[[ 39 -36 -24   0]
 [ -2  -4  -8   7]
 [ -1  48 -32 -53]
 [-29  -4 -10   6]]
->
[[ 39 -36]
 [ -2  -4]
 [ -1  48]]

[[ -4   1 -56  13]
 [  7  -8  29  36]
 [ -2   0 -26 -22]]
->
[[-4  1]
 [ 7 -8]
 [-2  0]]

[[ -2 -20 -16]
 [  7 -11 -16]
 [-20  37  -6]
 [ 47 -51  31]]
->
[[ -2 -20]
 [  7 -11]
 [-20  37]]

[[ -9  -7]
 [-35 -31]
 [ 26  52]
 [ 31  56]]
->
[[ -9  -7]
 [-35 -31]
 [ 26  52]]

[[-11   8  21   7   0]
 [-15  11  29   8  -2]
 [-16  12  31  10   0]
 [ 33 -21 -55  -6  13]
 [-10   7  16   3  -2]]
->
[[-11   8]
 [-15  11]
 [-16  12]]

[[-16  16  26  28   9]
 [  6 -13 -22 -27  -7]
 [ 61  -8 -17 -32 -31]
 [  5  -7  -9 -17 -17]
 [ 11   4  -1 -12  -7]]
->
[[-16  16]
 [  6 -13]
 [ 61  -8]]
---
[[ -1  11]
 [ -4 -18]
 [ 38 -61]]
->
[11 -4]

[[  3  -8  -8  -9   6]
 [ 35 -11  -4  25  19]
 [ 58  10  31 -40  16]
 [-13  11   3  29 -18]
 [-16  -1  -1  20 -15]]
->
[  6  25  31  11 -16]

[[ -8  -9  -4  39]
 [-22 -40 -27   0]
 [-61  12  -6  -7]
 [-25 -37  -3 -25]]
->
[ 39 -27  12 -25]

[[-25 -50  10 -27  -5]
 [-60  58 -15 -34  14]]
->
[ -5 -34]

[[ 30  -2  -2 -28]
 [ 10  -1  -1 -10]
 [-46   2  -6  44]
 [-16  -6   0  16]]
->
[-28  -1   2 -16]

[[ 40 -18 -16  45]
 [  2  -3  14   5]]
->
[45 14]

[[34 10]
 [59  0]]
->
[10 59]
---
[[ 42  25]
 [-47 -47]
 [  6   1]
 [-34  37]
 [ 41 -33]]
->
[[ 41 -33]
 [-34  37]
 [  6   1]
 [-47 -47]
 [ 42  25]]

[[  1 -13  24 -19  43  -9 -19   8  27 -39  -4]
 [ 42 -32  11  40 -31  37 -23  25 -41  47 -11]]
->
[[ 42 -32  11  40 -31  37 -23  25 -41  47 -11]
 [  1 -13  24 -19  43  -9 -19   8  27 -39  -4]]

[[ -1  17   1  12  11 -19  -2  -4  55 -11   6   2 -14   6  14]
 [ -1  15 -58  -6  -6  21  26  -1   0 -11  14   2  18  11   3]
 [  6  14 -21  -6 -13 -17  51  13  49  12  -1   7   6  11  25]]
->
[[  6  14 -21  -6 -13 -17  51  13  49  12  -1   7   6  11  25]
 [ -1  15 -58  -6  -6  21  26  -1   0 -11  14   2  18  11   3]
 [ -1  17   1  12  11 -19  -2  -4  55 -11   6   2 -14   6  14]]

[[  4  -8 -28  -4  16  -4  -4  16  -8]
 [ -7   2  -6   2   0  -6   1   0   0]
 [ -6  -7 -11   1   9  -1   4   0  -4]
 [  8 -11 -41  -9  13 -10 -14  23 -12]
 [ 12  -5 -52 -10   4 -19 -28  32 -16]
 [ -4  -3 -17   1  12  -1   7  10  -8]]
->
[[ -4  -3 -17   1  12  -1   7  10  -8]
 [ 12  -5 -52 -10   4 -19 -28  32 -16]
 [  8 -11 -41  -9  13 -10 -14  23 -12]
 [ -6  -7 -11   1   9  -1   4   0  -4]
 [ -7   2  -6   2   0  -6   1   0   0]
 [  4  -8 -28  -4  16  -4  -4  16  -8]]

[[ 31  13  54 -28]
 [ 36  18   9  -3]
 [-60 -11 -31  45]
 [ 40  23 -21   2]
 [ 30  20 -19   4]
 [-14  -4   1 -22]
 [-12  22 -53  24]
 [-11 -32  22  19]]
->
[[-11 -32  22  19]
 [-12  22 -53  24]
 [-14  -4   1 -22]
 [ 30  20 -19   4]
 [ 40  23 -21   2]
 [-60 -11 -31  45]
 [ 36  18   9  -3]
 [ 31  13  54 -28]]

[[-12  13  -4  13  -1  10 -12   0   9   5  -1   4 -17  10  27]
 [  8  -3  -8   9   3  -2  21   9   7  15   1  11   9  24   4]
 [-12   2  17   6  14   6  28  -1   7   1   0 -52  -2   2 -28]
 [-12   6  16  -7 -19  16   4  14 -15   4  -4  -1 -14 -15 -10]
 [ 10   3  19   1  11 -12 -20   4 -13  -1  -2  -6 -15   8  -2]
 [ 10  -8 -22   3  12  24   9  -5   4   5  -4 -22 -17 -11   5]]
->
[[ 10  -8 -22   3  12  24   9  -5   4   5  -4 -22 -17 -11   5]
 [ 10   3  19   1  11 -12 -20   4 -13  -1  -2  -6 -15   8  -2]
 [-12   6  16  -7 -19  16   4  14 -15   4  -4  -1 -14 -15 -10]
 [-12   2  17   6  14   6  28  -1   7   1   0 -52  -2   2 -28]
 [  8  -3  -8   9   3  -2  21   9   7  15   1  11   9  24   4]
 [-12  13  -4  13  -1  10 -12   0   9   5  -1   4 -17  10  27]]
